0: vec![4, -2, 26, -33, 25, 18, 14, -4, -9, -23, -15, -34, -36, -25, -29,
     -32]
1: vec![-8, -23, -20, -42, -42, -14, 22, 10, 10, 16, 58, 13, -1, 3, 18,
     -33]
2: vec![10, 29, 55, 10, -1, -12, -21, -8, -25, -12, -26, -26, -30, -25, -31,
     43]
3: vec![12, -6, 1, -1, 5, 28, 11, 8, 23, -10, -3, -9, -18, -9, -32,
     29]
4: vec![34, 60, 34, 37, -28, -34, -15, -25, -28, -15, -24, -36, -37, -28, -28,
     -39]
5: vec![40, 41, -22, -10, 25, -29, -5, -52, 40, 25, 99, 37, 55, 27, 41,
     -51]
6: vec![12, -14, -16, -35, -10, -47, -13, -34, -31, -24, -19, -11, -2, 9, 21,
     -29]
7: vec![7, -10, 20, 20, 25, 33, 13, -5, -27, 3, -34, -23, -23, -7, -28,
     -8]
8: vec![7, -21, 12, 35, 35, 45, 23, -2, -31, 14, -36, -21, -18, 2, -31,
     -15]
9: vec![12, 35, 37, -23, 0, -7, -18, -7, -20, -27, -17, -27, -23, -27, -13,
     -29]
10: vec![46, 49, 32, -3, -14, -31, -25, -26, -31, -24, -22, -37, -32, -29, -16,
     -52]
11: vec![16, 43, 45, -46, 4, -12, -13, -5, -23, -7, -23, -35, -28, -18, -21,
     4]
12: vec![13, 28, 58, -6, -5, -16, -9, -9, -27, -6, -30, -34, -25, -11, -23,
     60]
13: vec![20, -16, -12, -21, 5, -22, 32, 9, -14, -62, 8, 19, 35, 31, 47,
     25]
14: vec![41, 85, -42, -58, 57, 45, 86, 51, 52, 63, -41, 37, 33, 54, 67,
     -36]
15: vec![5, -7, 12, 16, 12, -3, 7, -18, -22, -16, -27, -34, -23, -2, 2,
     21]
16: vec![-41, 21, -52, 16, 64, 58, -17, 109, 104, 96, -20, 88, 51, 19, 75,
     -56]
17: vec![21, 56, 51, -55, 7, -25, -16, -15, -27, -5, -26, -35, -29, -17, -21,
     6]
18: vec![-56, -33, 10, -41, 29, 50, 64, 14, 68, -13, 4, 2, -44, -28, -32,
     16]
19: vec![5, 12, 48, 43, 1, 1, -15, -15, -24, -19, -23, -28, -39, -21, -27,
     -23]
20: vec![-2, -5, 27, 50, 24, 1, 11, -3, -29, -25, -28, -34, -31, -15, -19,
     61]
21: vec![-37, -34, -24, -51, -2, -26, 2, 21, -30, 12, -5, 45, 33, -2, 47,
     -14]
22: vec![3, -4, -11, -51, -29, -25, -10, -32, -21, 14, -25, -25, 2, 39, 45,
     29]
23: vec![19, 27, 19, 44, -16, -21, -30, -18, -26, -5, -21, -22, -13, -8, -5,
     20]
24: vec![-17, -40, -49, -14, -47, -42, 4, -30, 14, -43, -13, 17, 61, 75, 57,
     16]
25: vec![27, 26, 37, 36, -5, 1, 7, 0, -19, -28, -30, -25, -36, -32, -15,
     -18]
26: vec![30, 50, 35, 34, -26, -27, -27, -28, -32, -26, -23, -37, -34, -24, -18,
     46]
27: vec![45, 63, 24, 29, -38, -37, -23, -21, -34, -14, -33, -39, -32, -13, -12,
     45]
28: vec![-11, 5, -7, -59, 42, 41, 5, 13, 11, -15, -31, -20, -39, -2, -32,
     34]
29: vec![8, -36, -36, -32, 17, -7, 31, 20, -12, -44, 11, 30, 46, 43, 52,
     47]
30: vec![-55, 0, -39, 11, -31, -15, 9, -16, -8, 19, 10, 39, 53, 69, 13,
     24]
31: vec![40, 55, 28, 34, -14, -34, -34, -14, -37, -19, -28, -34, -33, -19, -15,
     35]
32: vec![-19, -22, -48, 10, -38, -52, -38, -41, -22, 5, -4, 33, 23, 25, 41,
     -32]
33: vec![29, -53, -18, -7, 26, 32, 5, -22, 80, 79, 53, 74, -8, 53, 23,
     8]
34: vec![26, 36, 51, 34, -8, -14, -18, -13, -32, -31, -14, -39, -30, -21, -4,
     -27]
35: vec![-14, 4, 25, 2, 14, 33, 11, 11, -13, 0, -12, -24, -21, -15, -17,
     61]
36: vec![-49, -16, -55, 3, 5, -37, -29, -7, -25, 42, 13, 19, 32, 38, 35,
     -45]
37: vec![-1, -23, -18, -15, -77, -32, -26, -26, -35, -20, -28, -13, 23, -2, 74,
     -45]
38: vec![14, 8, 25, 5, 17, 31, 14, 0, -14, 1, -16, -40, -18, -5, -9,
     -6]
39: vec![-11, -60, -9, -27, 34, 34, 3, 2, -4, 27, 65, 57, 45, 32, 1,
     -5]
40: vec![-25, -16, -6, -24, 14, 17, 8, 40, 4, -8, 25, -3, 2, -15, 15,
     14]
41: vec![-3, 3, 29, -44, 11, 14, 20, -6, -16, -2, -41, -23, -33, -22, -14,
     10]
42: vec![18, -35, -18, 17, -14, 43, 17, -11, 16, -40, 51, 12, 30, 55, -13,
     -12]
43: vec![1, -31, -32, 14, 48, 18, -6, -15, 49, 12, 71, 57, 22, 19, -17,
     -7]
44: vec![41, 49, 56, -5, -12, -20, -20, -26, -23, -20, -30, -29, -33, -15, -21,
     25]
45: vec![59, -52, -22, 22, -115, -11, -39, -56, -6, 44, -3, 20,
     74, 62, 59, 5]
46: vec![-11, -37, -9, -52, -49, -45, -89, -22, 98, 108, -57, 45, 73, 62, 9,
     15]
47: vec![8, 23, 38, 0, 10, 2, 3, -12, -16, -8, -23, -31, -29, -16, -31,
     49]
48: vec![29, -34, -26, -43, 30, 27, 25, -52, 29, -8, 23, 26, 0, 27, -4,
     -32]
49: vec![37, 55, 35, -20, -18, -41, -13, -24, -27, -18, -24, -36, -27, -21, -13,
     26]
50: vec![-30, -37, -22, -58, -11, 2, 64, 20, 53, 56, 93, 10, 54, -20, 56,
     18]
51: vec![-24, -25, -41, 8, -57, -40, -9, -6, -29, 0, 17, 21, 29, 2, 37,
     9]
52: vec![39, 36, 20, -26, -11, -24, -4, -9, -26, -20, -15, -31, -29, -19, -13,
     5]
53: vec![35, -2, 12, 48, -52, 23, 53, 13, 45, 7, -2, 46, -25, -2, 36,
     -23]
54: vec![13, 36, 23, -28, -10, -14, -6, -20, -19, 11, -12, -27, -34, -26, -8,
     -6]
55: vec![28, 48, 46, 7, -1, -22, -27, -20, -24, 0, -15, -40, -28, -21, -13,
     2]
56: vec![33, 39, 8, -19, -29, -40, -30, -23, -40, -22, -5, -21, -16, 2, 8,
     19]
57: vec![-9, 23, 35, 56, 3, -9, -21, -3, -25, -10, -34, -35, -23, -9, -16,
     16]
58: vec![31, 15, 18, -21, -3, -10, 22, -18, 4, -13, 6, -1, -11, -16, 5,
     19]
59: vec![-10, -28, -41, -9, -33, -19, 4, 18, -21, -1, 12, 20, 24, -10, 29,
     1]
60: vec![50, 53, 32, -8, -17, -34, -26, -22, -30, -20, -22, -36, -32, -26, -15,
     -55]
61: vec![20, -1, -7, -7, 15, 40, 37, 83, 61, 44, 57, 39, 4, -41, -6,
     -8]
62: vec![4, 2, 6, 31, 49, 17, 30, -1, -12, 28, 23, 2, 27, -44, -14,
     -27]
63: vec![-11, -14, -12, 13, 17, 66, -4, 6, 11, -20, -3, -18, -5, 0, 5,
     7]
64: vec![-1, -1, -13, 33, 68, 43, -16, -11, 55, 22, -27, 10, 12, -13, -33,
     -28]
65: vec![-8, -14, 13, -13, 39, 18, 1, 7, -13, -14, -13, -24, -29, -8, -18,
     -30]
66: vec![50, -6, -19, -44, 31, 12, 13, -25, 41, -24, 35, 12,
     16, -47, -101, -49]
67: vec![4, -19, 6, 2, 4, 35, -2, -8, 12, 13, 11, -8, 2, 9, -3,
     39]
68: vec![5, 23, 39, -10, 2, -3, -10, -11, -21, -13, -20, -36, -30, -7, -7,
     -29]
69: vec![1, -3, 18, 46, 14, 36, 12, 16, -9, -8, 5, -23, -20, -1, 0,
     -3]
70: vec![24, -36, -32, -19, 17, 6, 13, -46, 24, -11, 29, 23, 4, 30, 11,
     -33]
71: vec![14, 15, 33, -44, 8, 6, -7, -16, -30, -3, -21, -33, -28, -21, -21,
     -26]
72: vec![48, -58, -10, -10, 63, -25, 34, 34, -10, -3, -1, 79, 35, 33, -2,
     -20]
73: vec![16, 46, 48, 37, -4, -17, -26, -26, -25, -24, -30, -32, -35, -31, -19,
     51]
74: vec![7, 19, 38, 54, -7, -4, -19, -23, -29, -21, -17, -34, -30, -29, -17,
     1]
75: vec![-9, -9, -22, 22, 6, 5, -33, 8, -19, 13, -13, -18, 8, 22, 37,
     7]
76: vec![-52, -26, -35, 40, 19, 36, -1, 24, 10, 85, -25, 25, -38, 53, 23,
     61]
77: vec![29, -29, -46, -46, 35, 10, 21, -16, 39, -34, 45, 31, 45, -59, -95,
     -41]
78: vec![-25, 1, -30, 18, -19, -10, -44, -27, 10, 13, 31, 21, 27, 15, -17,
     41]
79: vec![19, 39, 30, -47, -24, -37, -25, -10, -21, -23, -12, -24, -16, -6, 3,
     -3]
80: vec![16, -51, 3, 11, 10, 38, 16, 29, 25, 3, 15, 34, 17, 74, -5,
     -7]
81: vec![14, 8, 10, 19, 23, -5, 2, -14, -23, -11, -17, -24, -27, -14, 9,
     59]
82: vec![-17, -2, 10, 17, 30, 37, 27, 14, -6, -23, -17, -37, -23, -40, -6,
     -13]
83: vec![34, 56, 29, 31, -33, -34, -31, -35, -32, -28, -17, -37, -33, -18, -17,
     54]
84: vec![1, -15, -36, 7, -18, -30, -22, -52, -11, 14, -40, -1, 14, 35, 52,
     -16]
85: vec![23, 19, 52, 56, -9, -1, -18, 0, -23, -9, -27, -32, -31, -20, -19,
     -31]
86: vec![30, 55, 27, -37, -14, -38, -26, -29, -30, -23, -19, -35, -34, -17, -12,
     -50]
87: vec![4, -12, 4, 0, 16, 32, 17, 31, -12, 7, -9, -24, -21, -28, -38,
     -54]
88: vec![-39, -24, 21, 42, 16, 46, 20, 31, -7, 19, -7, -21, -12, -26, -41,
     31]
89: vec![-12, 7, 20, 42, 2, -8, -24, 10, -23, -12, -12, -16, 0, -8, -25,
     11]
90: vec![-27, -18, 3, -20, 62, 53, 22, 77, 59, 34, 13, 7, 15, -46, -69,
     -31]
91: vec![20, -28, -10, 53, 49, 50, 14, 1, 24, 22, 28, 5, 19, -26, -33,
     48]
92: vec![8, -8, -15, -55, -27, -50, -23, -29, -14, -14, -11, -25, 3, 0, 59,
     17]
93: vec![29, -60, -11, -23, -73, 2, 46, 88, 50, 36, -12, -10, 39, -93, 7,
     52]
94: vec![20, 36, 56, -30, -5, -23, -22, -21, -32, -24, -30, -38, -35, -29, -20,
     -34]
95: vec![29, -8, -12, 49, -38, -35, 39, -3, -12, 8, 15, 73, 52, 37, 65,
     17]
96: vec![-20, -36, -41, -37, -11, -10, 26, 34, 7, 32, 8, 17, 6, -23, 19,
     18]
97: vec![-36, -52, -66, -23, -71, 2, 24, -20, 24, -83, 62, 41, 24, 58, 25,
     -45]
98: vec![-8, -25, -35, 21, 24, -39, 13, -64, 28, 40, 23, 43, 30, 108, 71,
     -30]
99: vec![7, -38, -13, -6, -19, -9, -12, -27, 30, -16, 28, 20, 44, 21, 33,
     -12]
100: vec![2, -17, 16, -38, 22, 13, 19, 18, -26, -23, -9, -7, -5, 3, -21,
     -4]
101: vec![30, 52, 52, -1, -8, -25, -15, -21, -27, -26, -17, -39, -31, -11, -17,
     45]
102: vec![-3, -18, -34, -8, 8, -28, 56, 70, 51, 61, 6, 65, 77, -6, -20,
     7]
103: vec![47, 59, 27, 28, -28, -39, -26, -36, -27, -17, -29, -33, -36, -12, -23,
     47]
104: vec![-17, 1, -22, -38, -42, -37, -6, -5, -35, -30, -12, 3, 36, 7, 23,
     -48]
105: vec![10, -19, -35, 21, -42, -48, -39, -9, -12, -36, 20, -1, 14, 5, 46,
     37]
106: vec![-22, -19, -33, 4, -45, -42, -38, -11, -35, -9, 41, 22, 29, 52, 76,
     -4]
107: vec![-7, 12, -41, -43, -56, -14, -15, 13, -9, 42, 46, 41, 51, 40, 66,
     -32]
108: vec![12, -43, -31, 50, -12, -23, -13, -27, -20, -25, -6, -25, 16, 10, 74,
     -47]
109: vec![12, -21, 0, 51, 45, 40, 11, 2, 15, 12, 17, -5, 5, -28, -30,
     25]
110: vec![39, -15, -5, -41, 20, 39, 16, 40, -5, 13, -22, -19, -34, -44, -5,
     28]
111: vec![17, 45, 27, -16, 16, -21, 0, -7, -32, -8, 1, -19, -8, 4, -21,
     -39]
112: vec![3, 1, -13, 5, -44, -23, 62, 30, 20, -13, -7, 53, 65, -1, -9,
     60]
113: vec![55, -1, -22, 21, 51, 62, -12, -38, 105, 97, -41, 62, -14, 59, -37,
     -19]
114: vec![-38, 10, -46, 12, 24, 34, -19, 67, 73, 66, -19, 69, 43, 21, 67,
     -39]
115: vec![15, 24, -28, -26, -25, 22, 63, 15, 56, 14, 15, 15, 34, -22, -23,
     48]
116: vec![40, 5, -44, 6, -29, -28, -58, -20, -35, 12, -29, 17, 33, 27, 37,
     35]
117: vec![-73, 17, -86, -37, 58, -45, -17, 30, 12, 40, -1, 15, 63, 11, 71,
     -44]
118: vec![22, 30, 49, 1, -2, -17, -16, -17, -30, -23, -28, -34, -33, -18, -16,
     -23]
119: vec![36, 53, 53, 11, -30, -27, -18, -29, -24, -21, -35, -33, -36, -11, -18,
     37]
120: vec![8, 14, 43, -38, 12, 0, -7, -9, -20, -22, -31, -32, -24, -9, -15,
     -24]
121: vec![3, 12, 25, 23, -2, 17, -6, -3, -2, -25, -6, -22, -25, -17, -30,
     -41]
122: vec![-38, -16, -15, 13, 9, 51, -32, 34, 22, -2, -6, -9, -11, -9, -8,
     5]
123: vec![21, 47, 51, -46, -5, -27, -17, -15, -26, -17, -25, -35, -36, -25, -12,
     -31]
124: vec![8, 16, -61, -15, 1, -14, 64, -32, 47, 5, -3, 57, 28, 68, -5,
     -40]
125: vec![33, 61, 35, 42, -19, -38, -18, -25, -30, -19, -23, -38, -31, -30, -14,
     9]
126: vec![-35, -9, -4, 2, 5, -9, 4, -43, 45, -46, 0, 30, 3, -4, -21,
     4]
127: vec![-19, -15, -18, 16, 11, 20, 40, -30, -10, 7, 16, 50, 21, 57, -6,
     -6]
128: vec![2, -41, -68, -1, 22, 22, -5, 45, 75, 37, 49, 30, 34, 22, -39,
     -53]
129: vec![27, -26, -68, 35, 33, 101, 80, 85, 53, 2, 38, 56, 0, -2, 109,
     32]
130: vec![39, 59, 48, 47, -22, -31, -20, -24, -30, -40, -28, -39, -27, -15, -14,
     -22]
131: vec![32, 61, 35, 19, -18, -37, -19, -25, -31, -18, -24, -38, -33, -27, -14,
     2]
132: vec![-11, -25, -27, -34, 20, 60, -5, 32, 15, 23, -23, -26, -21, -4, -1,
     11]
133: vec![-55, -15, -11, -9, 9, 48, 67, 13, 26, 62, 4, 27, -23, -53, -25,
     20]
134: vec![14, 10, -41, -4, -14, 63, 33, 10, 13, 67, -16, 41, 17, 43, -25,
     7]
135: vec![-17, -35, -32, -10, -34, -21, 7, -21, 14, -35, -5, 9, 42, 52, 42,
     21]
136: vec![-6, 0, 11, -29, 5, 12, -15, -18, -18, 9, -3, -15, -10, -7, -21,
     -2]
137: vec![-28, -7, -52, 9, -31, -11, 1, -26, -16, -20, 41, 6, 36, 35, 51,
     1]
138: vec![43, 58, 50, -51, -22, -36, -25, -27, -30, -12, -31, -38, -34, -18, -22,
     40]
139: vec![-81, -47, -61, -58, -2, 55, 27, 109, 89, -29, 76, 22, 14, 12, -17,
     29]

vec![-30, -22, -26, 17, -52, 12, 22, 13, -44, 55, 11, 50, 51, 54, -24,
     33] -> 30 127 134
vec![25, -32, -15, 7, -10, 67, 25, -12, 39, -62, 73, 18, 40, 62, -37,
     -13] -> 42 80 70
vec![-25, -31, -29, 17, -11, 18, 90, 34, 23, 21, 15, 50, 22, 42, 37,
     -10] -> 127 80 96
vec![-7, -69, -11, -38, 38, 53, 22, 127, 52, -53, -8, 35, 43, 7, 47,
     -4] -> 40 139 29
vec![-12, 1, 19, -54, 26, 27, 8, 7, -15, -14, -9, -24, -36, -33, -13,
     -56] -> 0 65 71
vec![26, 4, -33, 20, 9, 57, 72, 13, 73, -1, 28, -1, 6, 22, -24,
     19] -> 115 3 91
vec![-69, -43, -50, -48, 6, 50, 30, 84, 68, -14, 56, 15, 11, 12, -11,
     27] -> 139 40 18
vec![12, 14, 31, 43, 26, 7, 11, -5, -24, -20, -21, -32, -37, -24, -15,
     62] -> 20 81 47
vec![28, -23, -4, -34, 29, 44, 19, 39, -2, 17, -21, -19, -34, -45, -6,
     18] -> 110 132 3
vec![-70, -27, 13, -22, 11, -9, -42, 17, 26, 7, 5, 34, 63, -47, 28,
     -33] -> 21 40 59
vec![-79, 9, 1, -17, -46, 14, -36, -30, -3, 55, 81, 17, 22, 0, -1,
     7] -> 78 1 30
vec![1, 4, 35, 42, 2, 18, 11, -13, -24, 1, -35, -30, -17, -17, -18,
     61] -> 20 47 35
vec![2, 42, -17, 32, -15, 12, 11, 25, 27, 76, -29, 35, -10, -18, -5,
     -29] -> 134 53 62
vec![4, -36, -34, 14, 51, 23, -37, -31, 37, 10, 60, 65, 28, 14, -40,
     -19] -> 43 39 70
vec![12, -26, -42, 14, -50, -42, -13, -9, -11, -32, 19, 14, 18, 3, 47,
     24] -> 105 51 59
vec![28, -16, -9, 42, 7, -10, -31, -11, 127, -45, 98, 79, 33, -25, -8,
     -3] -> 43 99 126
vec![37, -45, 7, -55, -23, -3, 22, 37, 59, 59, 35, 71, -6, 73, 59,
     -43] -> 33 1 80
vec![27, 50, 56, 4, -4, -22, -8, -20, -23, -29, -15, -39, -29, -10, -14,
     63] -> 101 12 119
vec![-4, -19, -26, -9, 38, 32, 13, 51, 12, -7, 22, 2, -3, -14, -9,
     1] -> 40 63 122
vec![13, -53, -14, 10, 61, 39, -6, -7, 79, 97, 51, 87, -36, 58, -4,
     -3] -> 33 43 113
vec![34, -6, -42, 27, -26, -39, -26, -6, 11, -31, 30, 1, 17, -6, 42,
     36] -> 105 51 59
vec![-69, -39, -47, -59, -7, 42, 26, 95, 75, -2, 69, 34, 27, -12, -9,
     26] -> 139 61 40
vec![8, -38, -33, -24, -16, -42, -7, -29, -28, -13, -3, 3, 17, 15, 33,
     -32] -> 6 104 32
vec![-65, -31, -38, 49, -29, 20, 71, 78, -37, 68, 63, 64,
     83, -13, -102, -34] -> 102 128 133
vec![-30, -10, 5, -60, -13, 3, 17, 42, 19, 55, 31, 46, 45, -70, 11,
     17] -> 96 40 50
vec![-48, -39, 14, -33, 11, 33, 15, 65, 66, -75, -18, 35, -20, 76, -16,
     30] -> 80 18 40
vec![-6, -17, -25, 6, 12, -14, 47, 59, 39, 45, 2, 47, 54, -4, -14,
     8] -> 102 96 112
vec![13, 12, -54, 49, 19, -3, -46, -42, 8, 61, -2, 48, 31, -22, -31,
     18] -> 78 64 109
vec![29, 27, 26, 36, -4, 6, 9, -9, 3, -11, -9, -29, -21, -3, -26,
     -37] -> 121 25 85
vec![-8, -51, -25, 3, 63, 31, -27, -27, 54, -10, 87, 68, 29, 30, -43,
     -27] -> 43 39 128
vec![-19, 3, -33, -10, -19, -36, -8, -61, -9, -6, 21, 11, 30, 8, 43,
     -54] -> 32 104 137
vec![9, -41, -7, 12, -16, 6, -7, -25, 43, -19, 38, 34, 53, 25, 17,
     -17] -> 99 42 70
vec![47, 42, 26, -23, -31, -22, 2, -18, -12, -13, -24, -12, -27, -19, 6,
     3] -> 52 49 54
vec![12, 16, 47, -41, 9, -3, -6, -14, -18, -22, -32, -32, -20, -12, -11,
     -49] -> 120 71 68
vec![13, -11, 12, -36, -7, 8, -4, -10, -17, -14, -16, -21, -5, 5, 8,
     14] -> 136 100 58
vec![24, -13, -24, 23, 25, 28, 10, 25, 45, 5, 65, 9, -13, 11, 11,
     2] -> 43 67 40
vec![-52, -76, -20, 5, 50, 5, -97, 8, -29, -9, -80, 20, 10, 24, 22,
     55] -> 75 122 116
vec![-61, 16, -17, 33, -7, -6, 21, -3, 17, -6, 11, 25, 21, 12, 71,
     20] -> 137 30 135
vec![37, 9, -70, 26, -32, 40, 17, 99, 24, -26, 80, 52, 49, -41, -29,
     -32] -> 61 128 115
vec![5, 19, 33, -3, 4, 9, 3, -7, -25, -8, -20, -29, -35, -4, -4,
     46] -> 47 81 12
vec![-17, -13, -8, 22, 14, 58, -26, -10, -2, -20, -9, -29, -16, -12, -12,
     -6] -> 63 122 69
vec![-18, -26, -35, -16, -32, -32, -11, -15, 11, -15, 23, 28, 33, 37, 62,
     53] -> 135 137 24
vec![16, 33, 53, 54, -12, -9, -10, -13, -31, -14, -29, -31, -37, -33, -21,
     51] -> 73 26 2
vec![23, 28, 46, 8, -2, -14, -14, -16, -30, -23, -28, -33, -32, -14, -15,
     -17] -> 118 34 68
vec![-39, -19, -18, 38, 16, 30, -1, 18, 4, 60, -20, 12, -35, 36, 12,
     42] -> 76 67 75
vec![-42, -29, -14, 9, 14, 8, 8, -33, 56, -42, -8, 41, 0, -2, -24,
     -9] -> 126 70 3
vec![18, -21, -1, 41, 11, 2, -12, -6, 111, -33, 77, 56, 22, -24, -2,
     -15] -> 43 99 126
vec![4, -10, -10, -28, -27, -45, -17, -37, -2, -12, -27, -2, 22, 6, 35,
     -20] -> 6 92 84
vec![86, -74, 9, -13, 84, -34, 46, 38, -7, -18, -3, 90, 37, 32, -16,
     -17] -> 72 80 13
vec![-55, -33, 19, 54, 15, 58, 20, 45, -1, 29, 4, -15, -4, -28, -48,
     31] -> 88 109 122
vec![-21, -11, -33, 56, -49, -59, -7, 0, -22, -11, 39, -9, 30, 15, 33,
     -23] -> 51 137 105
vec![18, -68, 9, 1, 0, 37, 25, 34, 17, 3, -4, 43, 31, 103, -10,
     -11] -> 80 42 127
vec![-21, -18, -16, -24, 26, 40, 39, 72, 64, 63, 31, -1, 0, -37, -16,
     25] -> 61 90 133
vec![36, -29, -27, -29, -29, -19, 27, -72, 13, -19, -5, 58, 26, 52, 28,
     -30] -> 70 99 48
vec![-13, -15, -21, 5, 8, -14, 45, 60, 43, 44, -1, 45, 52, -5, -20,
     1] -> 102 96 112
vec![4, 9, 44, 33, 8, 5, -15, -10, -23, -13, -23, -28, -36, -19, -23,
     -6] -> 19 74 85
vec![-70, -28, -26, -32, 33, 70, 63, 25, 22, 45, 36, 19, -3, 4, 2,
     -21] -> 133 18 40
vec![-14, 6, 30, 20, 14, 21, -9, 9, -10, -28, -20, -27, -28, -24, -19,
     -50] -> 121 65 19
vec![-15, 3, -21, 22, 5, -22, -29, 8, -38, 38, 0, 7, 23, 22, 34,
     -2] -> 75 36 59
vec![6, -10, 26, 41, 3, 21, -11, 5, -32, -7, -25, -23, -19, -13, -28,
     46] -> 20 89 35
vec![-63, -29, -16, -1, 14, 0, 11, -47, 69, -54, 6, 52, 15, 0, -23,
     -1] -> 126 99 70
vec![8, -14, -12, -36, -10, 6, -6, -17, 10, -38, 48, 53, 34, 59, 28,
     -1] -> 99 70 42
vec![-46, 26, -56, -37, 42, -42, -19, 15, 2, 25, -7, 2, 39, 4, 48,
     -48] -> 117 36 21
vec![8, 4, 21, 45, 7, 27, 12, 7, -15, -2, -2, -29, -25, 12, 2,
     8] -> 69 38 15
vec![-49, -34, -33, -19, 43, 46, 42, 3, 30, 4, -28, -11, -24, 30, -12,
     -2] -> 132 63 28
vec![-5, 21, 36, -21, 8, 5, 1, -4, -26, -19, -27, -35, -28, -33, -10,
     46] -> 47 12 2
vec![-1, -6, -16, -34, 10, 38, -8, 18, 5, 15, -23, -29, -24, -9, -4,
     10] -> 132 136 110
vec![37, 60, -39, -30, 43, 34, 68, 22, 32, 63, -33, 44, 44, 40, 63,
     -29] -> 14 134 124
vec![-31, -12, -23, 17, 11, 9, 33, -36, -19, 3, 24, 73, 29, 80, -18,
     8] -> 127 30 80
vec![20, 26, 36, 12, 18, -3, 1, -15, -13, -32, -25, -36, -31, -19, -17,
     45] -> 47 2 81
vec![-13, -22, -32, -32, -27, -59, -25, -40, -5, -3, -5, -15, 13, -2, 62,
     29] -> 92 22 105
vec![-37, -4, -51, 21, -17, -10, -5, -17, -13, -4, 23, 6, 38, 23, 48,
     -2] -> 137 51 59
vec![-17, -16, -22, 38, -26, -27, -13, -5, -15, 15, -7, 27, 19, 31, 48,
     -40] -> 32 36 84
vec![-127, -2, -53, 4, 2, -4, 7, -6, 66, 127, 83, 44,
     39, 127, -37, 37] -> 30 76 33
vec![11, -35, -32, -21, -38, -19, -7, 3, -38, 9, -9, 45, 56, 1, 26,
     -31] -> 59 21 104
vec![-43, -29, -6, -16, 30, 52, 11, 1, 11, 43, -2, -1, -25, 40, 19,
     -20] -> 132 63 122
vec![21, 39, 18, 42, -15, -38, -37, -22, -20, -24, -18, -19, -8, -16, 3,
     -13] -> 23 125 131
vec![7, -5, -36, 54, -27, -37, -24, 5, -26, -33, 11, -23, -7, -16, 32,
     14] -> 105 23 75
vec![30, -15, -23, -26, -28, -37, -28, -24, -16, -11, 15, -9, 0, -16, 33,
     -43] -> 6 92 104
vec![12, -13, -19, -17, 7, -28, -29, -40, -8, -33, -3, 16, 11, -4, 10,
     7] -> 6 99 58
vec![39, -40, -20, -40, 35, 62, 29, 60, 3, 27, -21, -14, -35, -50, -2,
     34] -> 110 132 28
vec![-36, -37, -21, -10, 59, 62, 25, 78, 61, 38, 25, 31, 35, -41, -74,
     -29] -> 90 61 128
vec![23, -22, -52, 15, 29, 85, 69, 70, 41, -7, 22, 38, -9, -6, 74,
     13] -> 129 61 40
vec![15, -27, -16, 42, 7, 0, -7, -11, 108, -15, 83, 55, 37, -30, -7,
     6] -> 43 99 126
vec![-49, 43, -26, 39, -35, 28, -28, 67, -3, -33, 102, 1, 9, -36, 9,
     -1] -> 40 122 59
vec![-15, -24, -20, -32, -44, -26, 11, -56, 96, 63, 10, 38, 36, 30, 21,
     -30] -> 99 124 70
vec![-2, -43, -27, 32, 11, 2, 0, 6, 6, -8, 1, -13, 19, -6, 34,
     -45] -> 108 75 59
vec![-47, -7, -39, 14, -10, -10, 10, -9, 22, 37, -3, 41, 40, 61, 18,
     30] -> 30 127 78
vec![-8, -3, 27, 57, 15, 31, 11, 5, -9, 11, -24, -24, -34, -26, -3,
     16] -> 69 7 38
vec![-87, -25, 16, -18, -3, -22, -59, 17, 36, 13, 9, 51, 93, -62, 43,
     -37] -> 21 99 59
vec![-64, 20, -15, 44, -8, -18, 25, 18, -53, 89, 31, 55, 86, 114, 22,
     -29] -> 30 36 127
vec![-46, -25, -20, 21, 9, -34, -28, -32, -12, -28, -20, 42, 43, 3, 38,
     -12] -> 32 84 51
vec![-10, -1, 17, 5, 34, 28, 2, 19, 11, 16, -16, -28, -23, -22, -18,
     33] -> 35 3 38
vec![-75, -21, -20, -11, 8, 58, 86, 15, 38, 92, 16, 44, -26, -66, -27,
     19] -> 133 18 96
vec![-15, -20, -44, -8, 43, -21, 27, -16, 47, -37, 26, 90, 79, 12, -28,
     11] -> 43 126 127
vec![-14, -35, -16, -11, 1, -4, -4, 9, -27, -10, 33, 17, 23, 31, 34,
     19] -> 59 137 29
vec![-6, 12, 34, 9, 29, 13, -8, -8, -23, -21, -25, -33, -33, -9, -18,
     51] -> 47 35 81
vec![18, 28, -72, -1, 16, -34, 86, -54, 48, 2, -11, 64, 40, 94, -15,
     -44] -> 124 127 98
vec![-85, -20, -40, 42, -64, -50, -14, -22, -61, -32, 31, 44, 35, -8, 34,
     -26] -> 51 32 137
vec![0, -9, -8, 20, 50, 20, -7, 18, 25, 23, 9, -26, -11, -23, -26,
     3] -> 109 3 69
vec![-97, 10, -27, 0, -5, -8, 0, -9, 42, 111, 55, 24, 21, 103, -30,
     35] -> 30 76 78
vec![1, -2, 13, 15, 7, -5, 17, -12, -23, -9, -33, -28, -22, 4, 1,
     10] -> 15 38 7
vec![50, 7, -79, 40, 88, 38, -42, 85, 98, 59, 113, 22, 25, 10, -15,
     -40] -> 128 43 61
vec![-75, -52, -15, -33, -46, 51, 20, 79, 56, 29, 106, 58, 42, 35, 12,
     4] -> 139 50 39
vec![-13, -32, -1, -8, 10, 35, 12, 7, 1, 27, 4, 4, -9, -4, -6,
     45] -> 67 3 35
vec![-4, -14, -13, -8, -20, -34, -10, 28, -2, -8, 35, 25, 33, 18, 32,
     15] -> 59 51 99
vec![-10, -4, 17, -14, 9, -5, -13, 0, -29, -20, -20, -21, -23, 14, -4,
     30] -> 15 136 81
